One turn moves each row of this set onto another row. After a few examples, where does it send each row asked below?
Boma: [ -0.6   7.0   8.7   3.8  -7.5 -15.7  11.2   5.0  11.3   1.1  16.7  13.0
   9.9   6.3  -7.2]
Leku: [  7.3  -9.7 -11.0  -4.2 -20.0   8.7  -3.0   1.6  -0.2   3.0   7.2  17.1
  -3.4  -0.3 -21.2]
fatif: [-12.0  -6.4  10.7   9.5  -4.2 -13.3  18.9   0.4   3.7  -0.4  38.4  10.6
  16.5   2.5   0.2]
vov: [  4.7   3.7 -18.9  13.9  -9.8  11.0  -5.4  -0.8   2.5  11.0  12.2   3.9
   4.5  11.1 -22.6]
Bozig: [  8.9 -20.4   1.0  -8.7 -11.1  -5.1   1.1   7.4  -9.4   2.2   3.1  11.0
 -12.7  -3.9 -14.2]
baden: [ -3.1   2.4  -6.1  35.1 -15.6   1.3  -0.6  12.9 -20.0   0.0  35.4  -7.4
   1.7  13.1 -25.7]
Res: [ -0.4 -10.4 -14.4   3.3  16.7  -2.4   9.2   5.3   8.9  -7.7  42.9   3.7
 -25.6  -0.3 -23.9]
varak: [  4.8 -13.0 -16.4  -2.3 -18.7  10.7  -2.4   7.9  -2.2   8.4   8.9  14.9
  -3.4  -0.2 -23.9]
linam: [-14.0 -22.3  23.3  11.2   4.1 -18.3  14.7  19.4  -6.8   0.6  25.9   3.8
 -14.5  -1.1 -10.9]
bigo: [  1.7   4.3   2.7  18.5 -17.4 -11.0   5.3   9.7 -11.3  13.0  36.5 -10.0
  17.0  18.6 -19.8]
veser: [ -3.1   1.7  -9.0  32.9 -16.4  -4.8   4.4  19.7 -19.7  -2.7  37.6  -8.7
   5.3  13.5 -24.7]
Tonav: [ -0.1 -12.1 -12.2   0.9  12.0  11.5  13.2   3.3   4.9 -16.3  32.3   4.8
 -24.4  -3.6 -29.8]
vupa: [ -7.7  -2.5 -12.0  37.3  -2.4   0.2  -2.8  13.6 -10.4  -6.2  29.6 -11.9
 -16.4   1.6 -28.5]
levo: [  0.2 -27.8  -6.2  14.6  -4.8  -2.2  12.8  -2.7 -33.9  -1.5  31.3 -15.5
  -0.6  16.9 -31.4]
Sog: [  6.4 -26.4  -2.0   8.5  10.4   3.8  12.5  -0.8 -35.3  -3.1  38.9  -6.4
  -2.1  15.2 -31.0]
legem: [-13.4 -16.2   0.9   4.7   2.9 -12.7  26.2 -10.5  -9.0   1.5  45.0  -4.8
  14.7   0.5  -9.3]
Gori: [ -2.8 -23.2  25.6   6.2  10.3 -11.5   9.8  22.2  -9.6  -1.0  35.5   8.8
 -16.1  -0.3 -17.0]
Sudat: [ -1.5 -17.7  16.4   8.6  16.4 -16.5   5.1  21.9 -19.7   7.9  30.7   9.8
 -20.7   4.8 -17.9]
Tomed: [ -7.0 -16.9 -20.5   2.8   2.8  10.6  13.9  -1.6   9.7 -10.7  22.7  -0.9
 -22.8  -4.4 -23.2]
Gaz: [-14.2  -9.5   6.6   7.6  -0.7 -14.5  20.2   1.4   4.5  -2.2  31.4  16.4
  19.3   1.8  -2.6]
Dov: [  7.5 -19.6  -9.8  -0.8  10.6  -7.4  14.0  -8.5 -31.4  -1.8  38.1  -0.4
  -5.6  13.4 -34.8]

Tonav -> Sog
Boma -> vov
Tomed -> levo
Where do these go?
vupa -> legem
varak -> veser
Leku -> baden
Sudat -> Res

